In the rows, 128 means zero.
Each path below is one point turned by a fixed rotation once a step. After each direction that follows a path, write how fast that rotation turns it, in degrees each step (0 if it stays still).
Each turn is a multiple of 5 degrees from 10 to 175, or 0.
Each row of a path follows its step; steps can be skipped.

step 0: [128 121 126 125 125 128 115 117 121 139 125 131 134 129 123 133 120 122
 123 120 123 139 126 130 133 125 131 126 129 126 139 126 130 143]
step 1: [134 133 127 125 127 136 134 125 125 123 135 134 135 115 124 124 119 121
 122 121 119 128 128 123 136 132 134 121 129 121 139 118 133 136]
step 2: [124 141 131 129 130 134 135 128 117 118 133 133 140 131 123 128 133 122
 134 120 121 130 121 121 136 128 137 132 130 130 120 125 134 138]
step 3: [116 129 133 132 132 120 120 116 121 127 133 128 143 128 121 136 139 124
 132 128 119 138 131 126 129 123 131 125 118 130 130 130 137 132]
step 4: [127 121 130 124 129 117 126 124 132 124 121 132 144 126 121 133 118 124
 120 129 124 133 131 126 131 130 141 131 115 127 140 121 127 132]
step 5: [132 126 135 124 127 139 132 129 120 129 119 122 136 126 124 131 119 129
 126 124 117 136 122 131 134 127 144 129 133 124 132 122 126 143]
step 6: [127 132 118 127 130 140 126 126 122 133 134 134 134 113 123 130 131 127
 129 120 116 137 117 128 134 126 131 125 124 126 128 133 135 140]
step 8: [122 136 138 135 129 126 127 121 120 121 126 119 139 134 122 130 126 113
 124 128 125 131 134 129 133 128 132 130 122 133 136 122 126 142]
step 9: [128 126 125 127 136 123 127 119 114 122 126 129 135 126 124 138 117 124
 125 129 123 142 118 130 130 124 132 125 123 119 133 118 132 135]
Speeds:
[130 128 132 125 127 127 127 131 131 128 131 128 130 125 128 122 126 124
 125 132 129 127 132 129 129 129 130 129 130 130 129 126 128 128] => 110

step 0: [130 120 120 120 122 120 132 126 131 135 136 128 130 135 131 123 112 131
 124 111 128 137 135 133 127 131 127 132 134 131 131 113 134 119]
step 1: [131 126 130 134 126 119 116 143 138 126 127 111 127 129 123 136 131 123
 124 121 119 127 125 138 132 138 123 122 129 132 140 131 133 133]
step 2: [134 133 110 133 139 135 132 122 130 130 131 137 117 122 135 130 128 129
 124 123 128 126 132 126 131 132 125 116 123 136 141 118 139 134]
step 3: [137 129 131 129 138 121 124 136 118 127 132 129 124 131 122 126 117 129
 132 117 119 122 138 132 117 127 134 135 113 138 130 140 127 131]
step 4: [120 135 121 122 120 132 125 128 124 130 124 136 124 142 138 139 135 137
 127 118 130 126 133 133 123 135 122 126 126 123 142 135 119 135]
step 5: [131 124 122 128 120 132 137 127 138 140 125 128 122 130 130 130 116 123
 133 129 116 130 132 121 113 132 127 126 137 144 128 140 128 126]
step 6: [127 122 130 122 129 126 121 128 137 135 135 116 130 127 127 130 126 129
 118 132 141 117 145 119 124 127 122 131 123 125 145 133 126 128]
step 7: [134 130 132 117 138 115 137 127 139 129 132 137 128 126 132 144 127 126
 130 120 120 139 131 120 124 130 134 126 136 123 139 122 127 127]
step 8: [130 141 122 128 124 117 130 135 138 127 132 117 122 132 133 115 122 120
 111 112 128 127 135 135 128 128 129 130 129 132 125 127 124 125]
Speeds:
[134 127 129 128 127 127 126 128 132 126 127 126 125 124 127 130 128 129
 128 130 126 127 128 127 128 124 125 128 129 126 132 125 131 126] => 70

step 0: [132 135 130 117 130 134 132 124 127 122 133 137 130 132 130 124 132 115
 129 126 123 128 116 121 122 128 117 131 145 131 133 126 129 124]
step 2: [131 127 116 127 126 121 139 128 134 133 130 123 133 138 139 127 133 137
 123 127 130 120 126 120 125 122 120 131 131 124 125 143 137 127]
step 3: [129 141 124 122 123 127 134 133 116 129 124 144 129 132 126 130 134 137
 129 133 127 129 121 119 119 122 117 129 125 127 121 123 126 123]
step 4: [135 134 134 124 130 139 128 116 129 114 127 133 128 135 123 140 121 135
 124 127 131 128 134 125 121 128 116 129 123 126 133 135 129 130]
step 5: [124 121 120 129 130 133 129 126 126 127 140 132 135 142 134 129 123 133
 130 128 117 126 134 129 124 127 121 137 135 140 136 130 136 123]
step 6: [131 130 120 116 132 122 128 128 128 116 127 139 118 133 138 125 127 121
 129 130 119 123 120 127 126 116 122 119 135 132 125 127 131 125]
step 7: [129 133 126 126 121 124 118 123 133 119 133 118 127 137 124 138 135 128
 137 126 125 131 127 124 122 121 116 125 123 123 114 135 135 126]
step 8: [132 118 125 127 124 124 128 127 126 137 130 130 132 138 134 128 133 129
 120 122 131 120 129 126 116 119 111 139 124 120 131 131 125 123]
step 9: [133 126 127 124 128 129 140 126 114 131 127 143 123 134 126 137 123 132
 126 129 114 128 134 132 118 121 124 126 127 126 117 126 128 133]
Speeds:
[128 131 129 127 130 132 128 127 128 127 127 130 127 129 132 128 127 131
 130 131 126 130 129 130 128 130 129 131 124 132 133 127 127 131] => 60
[127 130 130 124 134 129 129 128 125 127 127 131 130 128 127 130 130 125
 129 126 125 127 125 125 131 128 129 125 125 128 124 126 127 129] => 120

step 0: [122 132 130 118 136 114 135 136 122 133 122 128 127 120 127 137 130 127
 136 125 115 133 130 123 135 127 131 121 130 132 130 144 138 129]
step 2: [134 121 132 119 126 113 123 133 127 135 126 132 126 130 129 123 131 113
 136 111 131 123 124 130 138 128 130 136 122 128 137 132 133 133]
step 3: [126 121 133 133 119 129 134 124 131 128 124 136 141 124 131 132 129 138
 134 142 140 130 142 127 129 120 125 132 135 130 120 122 125 137]
step 4: [127 132 127 121 134 127 132 144 134 133 123 136 130 137 125 122 128 128
 142 127 125 127 113 122 119 130 129 123 126 135 139 128 137 122]
step 5: [119 128 123 123 129 127 132 117 120 124 113 130 126 117 130 142 137 125
 134 135 119 137 132 126 132 127 135 134 135 128 119 128 122 130]
step 6: [133 131 135 124 122 134 123 138 136 139 124 134 121 128 137 125 132 125
 129 124 125 119 124 133 122 140 120 124 129 112 137 132 130 136]
step 7: [135 109 125 131 125 123 133 123 124 124 119 130 132 119 137 126 132 119
 128 121 135 137 132 128 131 124 132 141 124 139 128 121 132 130]
step 8: [126 129 137 118 124 124 126 136 131 143 129 128 135 136 134 126 124 136
 138 138 137 123 134 123 123 129 132 115 139 122 129 122 130 129]
step 9: [138 132 123 128 134 135 135 128 129 120 121 140 133 130 129 131 133 128
 139 124 119 140 121 127 117 126 140 133 118 138 122 130 130 130]
Speeds:
[130 127 131 126 126 127 126 129 128 130 132 127 130 130 126 127 130 126
 127 133 127 129 123 129 125 132 127 127 129 129 132 130 126 130] => 160
[131 129 130 129 128 128 129 129 128 130 124 127 124 130 123 130 127 130
 128 125 130 126 127 123 127 131 128 126 124 126 130 126 128 129] => 160

step 0: [128 141 124 132 116 122 124 132 135 119 114 127 136 133 121 127 128 126
 136 125 132 128 115 126 121 130 124 127 138 128 118 131 129 130]
step 1: [129 143 128 130 126 120 127 129 130 129 115 132 121 127 125 123 128 131
 132 125 138 120 115 125 120 131 132 141 126 123 116 130 127 134]
step 2: [127 143 123 136 144 122 127 126 127 122 126 126 125 125 131 119 129 125
 121 136 135 125 121 123 118 128 131 142 128 126 123 127 131 136]
step 3: [132 131 119 141 141 126 133 127 117 121 127 127 132 132 136 119 132 126
 126 130 136 131 127 126 126 142 132 132 128 123 130 126 140 136]
step 4: [137 126 119 140 130 124 130 128 122 118 133 121 124 131 134 125 128 124
 141 133 132 134 122 119 131 139 129 120 124 128 125 137 139 131]
step 5: [128 128 125 136 130 127 135 130 120 132 130 130 116 131 126 130 120 128
 146 136 136 124 121 123 128 129 120 117 129 124 123 138 136 133]
step 6: [123 134 132 130 137 123 125 123 125 138 124 131 116 130 128 135 110 120
 132 137 133 125 119 122 131 128 120 123 128 127 128 128 139 124]
step 7: [119 137 126 129 138 122 128 129 131 134 124 123 137 133 134 136 116 118
 121 127 134 128 120 127 126 130 114 120 134 129 128 124 138 126]
step 8: [127 133 126 125 128 125 128 135 133 133 119 117 138 128 138 133 125 124
 126 115 132 124 116 125 128 140 126 120 128 131 120 125 139 131]
Speeds:
[126 129 130 128 125 129 126 127 126 132 127 125 131 127 127 129 128 128
 128 126 125 127 128 126 128 126 122 128 127 127 126 128 132 122] => 40
